Rows are one point carried round by a steady rotation, each followed by how many steps it has turned.
The counts run from 0 to 211.
[136 137 155 108 127 124  40  90 126 166  93 128 120 154 126 119  92 156
 137 135 179 126 129 157 152  64 128 108 133 166 155 148 147 154 146 132
 126 104 128 122 177 122 150 123 140 114 175 141 157 152 134  99 128 169
 138 135  92 116 108 101 145 138 132  94 113 149 146 125 161] : 49
[130 113 137 102 166  95  60  85 113 162 123 111  89 166 133 101 118 157
 158 126 185 131 171 135 144  90 121 152 131 149 152 154 142 160 170 140
 111 125 101 132 183 118 141 158 149 123 196 134 160 159 131  80 119 167
 141 150 105 149 100 124 150 106 124 125 122 132 153 105 139] : 44
[141 135 153  79 133 102  85 125 171 138 133 145 126 104 111 102 109 147
 124 115 164 125 161 155 125 113 147 146 159 150 198 162 130  94 182 127
 111 124  93  95 152 124 108 143 159 110 194 122 138 110 131  91 157 138
 155 134 141 174  90 139 137 102 123 145 133 152 152 140  95] : 147
[128 135 153 114 122 114  55  99 137 152 133 111  99 136 109 117 112 130
 149 128 170 109 159 148 130 111 134 130 149 113 166 130 146 125 176 151
 127 144 157  94 168 140 118 130 147  59 225 118 183 131 135  88 122 148
 133 123 132 133 129 115 145 129 132  89 126 123 150 125 139] : 110
[104 140 140  89 126 103 112 112 153 170 130 160 123 154 144  92 147 139
 136 121 173 145 148 147 127 112 118 154 127 162 204 127 109  98 156 123
 110  75 125  88 178 116  95 138 164 101 168  85 132 126 112 130 151 107
 152 146 124 186 103 144 154 110 103 150 135 149 134 122 125] : 62
[132 131 119  95 130 126  58 105 128 160 105 117 138 172 162 108 116 131
 128 128 219 124 130 162 131  75 132 109 140 149 144 123 123 145 130 142
 137 147 148 138 180 113 157 103 132 104 172  91 179 144 133 114 111 157
 116 124 122 110 100 129 154 150 130  95 151 124 151 121 166] : 8
[124 140 139  92 124 136  55 129 160 163  99 168 151 127 120 111 112 148
 113 129 180 125 106 169 147  42 114  91 129 201 167 118 129  94 155 124
 125  78 138 126 176 102 118 118 161 135 140 125 145 145 142 130 129 145
 131 124 116 108  90 134 144 146 141 112 123 146 138 149 125] : 52
[123 126 141  93 139 116  63  96 125 164 121 161 100 120 127 116 103 140
 147 156 157 143 123 111 138 107 144 127 173 142 183 147 138 119 194 171
 105 108 113 125 190  96  93 143 171 143 157 142 163 129 135 105 153 109
 190 166 102 150 106 135 114 129 123 130 132 108 113 103 108] : 166
[140 120 157  92 134  95  62  88 105 160 101 119 116 169 128  88 112 141
 147 119 183 137 140 125 143 127 143 134 169 127 167 143 127 166 181 134
 110 131 117  99 163 135 112 123 152 121 197 105 163 129 117  83 144 116
 152 149 110 142 133 127 120 103 106 122 141 113 162  84 119] : 211
[114 131 126  88 139 140  78 135 169 133 108 179 130 116 149 100 132 114
 117 142 196 120 108 148 132  87 116 137 127 174 195 106 119  79 171 151
 126  84 120 113 168  73  94 128 159 134 129  99 146 129 133 118 138 115
 158 127 132 169  76 155 154 143 121 153 140 131 142 142 112] : 57
[128 132 111 110 138 152  65 116 148 135 116 144 152 145 162 111 114 123
 132 129 208 142 110 158 153  77 142 121 140 139 180  94 111 137 156 136
 137 122 168 131 208  79 138  77 126 133 177 127 170 115 124 121 132 138
 151 137 126 132 120 138 117 175 115 112 139 131 139 145 153] : 13
[141 126 111  83 177  94  88  89 133 177 142 139 129 163 159  93 142 127
 129 127 205 151 160 143 147 111 129 154 117 157 171 139 136 147 154 144
  98 117 118 142 160  79 142 111 132 142 202 103 136 117 108 142 137 139
 140 148 145 170 105 151 147 119 110 122 137 125 143 113 110] : 83
[124 126  93 100 129 136  90 136 166 136 119 152 115 117 151  93 132 129
 129 125 199 137 154 144 135 100 119 146 150 147 194  94 108 104 180 140
 135 110 157 120 185  78  94 102 117 158 174 110 157 106  97 134 128 133
 159 150 146 169 102 154 148 162 129 127 124 118 126 154 100] : 17
[127 132 143 101 144 104  48  93 159 125 108 151 117 123 143 131 109 137
 141 122 169 136 144 146 148 128 154 149 147 125 208 158 138 124 192 115
 137 154  91 113 172 105 125 134 128 126 196 143 145  90 133  78 125 135
 156 158 120 163  98 132 111 117  97 144 118 123 151 149 119] : 145
[129 116 123  66 179 122  80  90 136 144 144 159 136 157 165 137 125 106
 131 128 178 152 138 115 150 121 114 135 133 140 171 129 153 119 170 169
 107 154 131 153 186  77 155  89 149 138 184 124 153 125 148 117 141 114
 168 159 132 143  84 159 110 129  99 127 139 123 129 130 150] : 79
[130 131 124  50 145 127  89  96 170 178 152 121 140 169 146 100 155 128
 145 122 189 169 187 127 120 129 117 128 136 146 196 120 135 119 167 121
 130 126 124 126 176 138 120  97 147 123 186 100 136 103 117 149 137 124
 150 131 138 177  90 155 150 105 107 120 125 114 136 150 121] : 189
[150 156 158  99 121 125  54 108 132 164  98 136 131 128 102 118 100 154
 130 141 168 104 107 156 137  58 130  95 155 165 149 154 144 134 155 145
 114 104 128 111 184 123 121 134 154 116 160 146 170 156 141  86 144 151
 144 143  91 110 110 109 138 149 139 104 120 165 137 121 157] : 50
[132 112 136  88 128 108  73  96 132 138  86 129 140 159 127 131 112 143
 125  89 185 145 137 164 150  87  90 119 143 166 172 122 130  93 160 121
 134 134 164 127 183 145 155 102 120 112 191 125 152 121 128 135  67 146
 121 154 110 112 108 106 137 114  96  95 134 129 127 122 153] : 28
[129 138 129  96 149 110  71 115 145 173 126 173 122 127 127 125 111 126
 117 125 177 127 113 140 169  78 111 123 152 177 185 126 129  97 165 136
  98  64 132 117 166  63 102 122 170 151 157 120 127 128 132 149 171 118
 172 132 125 141 113 172 126 140 130 120 111 126 135 138  88] : 163
[129 141 144 101 146 132  55  91 139 144 127 159 143 160 145 178  98 106
 108 146 172 128 124 133 146 100 100 101 152 123 179 121 147 100 160 164
 106 139 145 130 158  98 151  91 141  78 192 126 151 120 159 128 131 125
 151 120 122 110  73 132 120 126 119  96 115 131 141 159 160] : 74
[131 116 148  74 113 106  97 111 142 159  93 126 144 149 117 107 122 151
 118  73 183 146 154 164 138  90  79 109 151 180 186 125 110  83 156 116
 130 109 159 111 175 152 128 104 137 108 190 107 133 122 113 147  87 140
 123 132 121 117 108 121 151  99 105 104 117 142 134 125 138] : 27
[134 126 109  76 153 120  71 125 123 141 117 141 116 150 161 136 132 109
 118  81 208 110 138 148 142  76  86 122 161 161 154 112 117  93 144 129
 120 121 160 135 182  70 130  98 165 134 153  89 157 138 136 146 122 144
 154 112 143 109  93 168 129 146 116 113 146 122 141 141 131] : 118
[160 127 144 100 135 131  73  94 125 128 116 143 139 123 109 131 105 126
 115 138 173 101 118 148 152  96 103 103 160 122 160 105 168 119 184 183
 103 123 179 109 174 102 116  89 130 134 208 148 183 134 127 107 132 128
 152 147 106 116 136 134 116 155 109  95 115 131 138 133 145] : 201
[105 125 135 106 134 111  56  79 122 176 100 135 106 162 151  90 113 125
 154 168 183 154 136 124 133 116 144 140 114 146 179 148 135 121 175 174
 108 120 106 127 174 125 132 134 153 101 174 109 150 133 128 106 106 114
 153 151 107 158  90 113 153 104 115 123 148 103 140  83 127] : 170
[123 146 132  96 127 136  79 137 165 129 106 183 130 101 139 119 125 130
 113 139 178 109  94 148 110  81 128 114 153 169 181 127 123  81 173 167
 121 107 123 105 181  86  82 134 157 129 121 117 169 145 139  89 161 115
 159 135 123 146  72 143 131 152 127 149 139 142 141 130 116] : 56
[114 115 116  93 123 124  92 125 140 162 114 118 111 135 114  49  99 149
 126 136 195 168 163 146 147  80 134 139 137 174 191 120  92 103 168 145
 102 102 139 127 174 115 130 117 138 141 189 124 147 116 105 137 112 141
 148 153 147 159 107 126 157 119 150 113 131 121 123 112  90] : 128
[136 120 165  75 143 126  82  97 149 143 137 109 112 132  94 108 106 150
 150 125 142 124 164 141 110 103 131 129 142 145 161 153 153  94 176 148
 102 128 124  99 185 155 118 148 164  87 207 150 171 144 143  75 138 140
 147 145 121 160 102 111 130  96 129 125 129 162 132 128 147] : 151
[129 129 130  82 114 113 106 129 130 164 123 127 122 126 108  48  91 156
 120 125 175 151 159 144 137  94 143 136 167 165 185 138  90 104 170 152
 101  99 138 115 186 112 111 127 144 139 184 129 147 118 111 124 151 132
 165 153 141 160 118 125 137 126 156 111 151 135 116 105  82] : 127
[118 139 146  97 133 124  88 105 141 142 116 159 119 123 158 116 120 125
 154 147 161 129 115 134 120 125 148 158 150 129 193 136 129 109 178 165
 107 108 112  94 194  99  87 138 162 101 159 106 167 127 118  83 164 102
 178 160  95 187  92 142 129 133  95 145 142 149 138 117 144] : 60
[113 110 161  83 151 132  64  74 160 146 145 102 116 146 125 111 110 145
 162 135 151 137 169 143 134 111 133 147 132 138 182 140 155 110 186 131
 117 123 120 114 176 144 149 125 157  92 209 150 154 124 136  85 122 150
 150 139 115 170 104 115 142 106 113 115 122 139 152 138 144] : 150
[126 134 138 106 121  82  86 128 156 168 132 143 104 112 111  83 141 137
 132 102 187 106 165 154 121 105 137 134 148 149 180 146 123  96 174 124
 128 130 135  80 161 120  91 137 153  93 213  90 164 120 116 115 130 134
 116 140 165 149 121 132 159 125 124 121 144 121 138 127  79] : 107
[114 112 129  81 170 111  79 133 150 113 136 151 137 132 118 102  97 123
 101 100 183 139 134 139 165  99 102 140 142 151 191 110 122  93 175 123
 107  90 143 113 156  75 127 108 160 137 201 128 135 120 152 110 156 118
 152 126 165 153 109 175 122 106 130 141 134 128 171 154  94] : 37
[129 166 116 103 137  99  82 148 170 150 127 202 133 124 142 132 138 114
  97 130 184 116 145 134 131  93 119 108 150 142 194 108 118 110 152 140
 125 129 129 121 156  75  90 114 125 109 183  86 154 111 142 130 165 124
 144 125 141 136  77 176 140 151 134 132 118 142 147 176 101] : 183
[161 155 141  95 122 118  92 113 133 169 119 153 129 121  85  87 120 167
 108 150 176 105 142 138 121  71 107  83 147 168 159 122 141 135 170 186
 109 135 147 109 167 146  93 134 125 120 187 132 183 152 116 111 134 130
 123 145 108 115  93 114 157 146 143 107 120 139 119 124 110] : 91
[119 116 135 111 152 111  48 109 139 103  97 156 145 135 142 151 105 112
 103 108 198 124 104 167 171  93 108 131 138 153 183 124 132  90 172 133
 126 128 151 123 146  76 156  95 125 122 208 125 142 114 148 109 104 140
 129 126 139 121 100 139 113 122 108 118 128 120 165 148 123] : 33
[118 125 150  73 146 113  79 115 180 148 132 132 130 128 114  87 116 141
 128 124 176 144 164 158 132 107 138 148 128 164 200 134 124  86 175 112
 126 108 113 104 151 129 122 125 160 117 195 118 126 103 133 111 135 145
 143 113 147 178  95 136 158  99 122 138 130 140 158 148  94] : 148
[102 133 135 110 120 101  85  97 134 179 120 147 143 183 146  79 124 135
 125 146 193 156 132 152 144  87 112 120  92 172 173 119 121 119 123 145
 111  94 142 114 175 133 141 108 144  73 187  90 157 136 129 125 110 124
 113 138 113 135 102 116 166 110 133 110 151 128 136  95 159] : 174
[134 135 132  89 110 110  99 120 125 159 118 115 114 118 119  72  82 147
 137 127 167 147 142 130 142 103 159 142 183 143 177 154 109 117 182 164
 103 124 137 114 202 100 112 129 148 138 181 131 161 121 105  98 160 137
 182 167 129 156 128 115 116 141 145 115 151 133 119  98 115] : 126
[160 157 130  82 123 137  95 148 153 150 112 147 158 126 131 101 119 137
  98 108 202 110 115 169 128  68 137 109 166 172 160 115 100 123 133 135
 119 108 158 107 182  91 117 100 143 114 162  90 172 133 124 130 171 131
 138 121 141 116 104 142 133 175 140 113 142 160 141 130 140] : 11
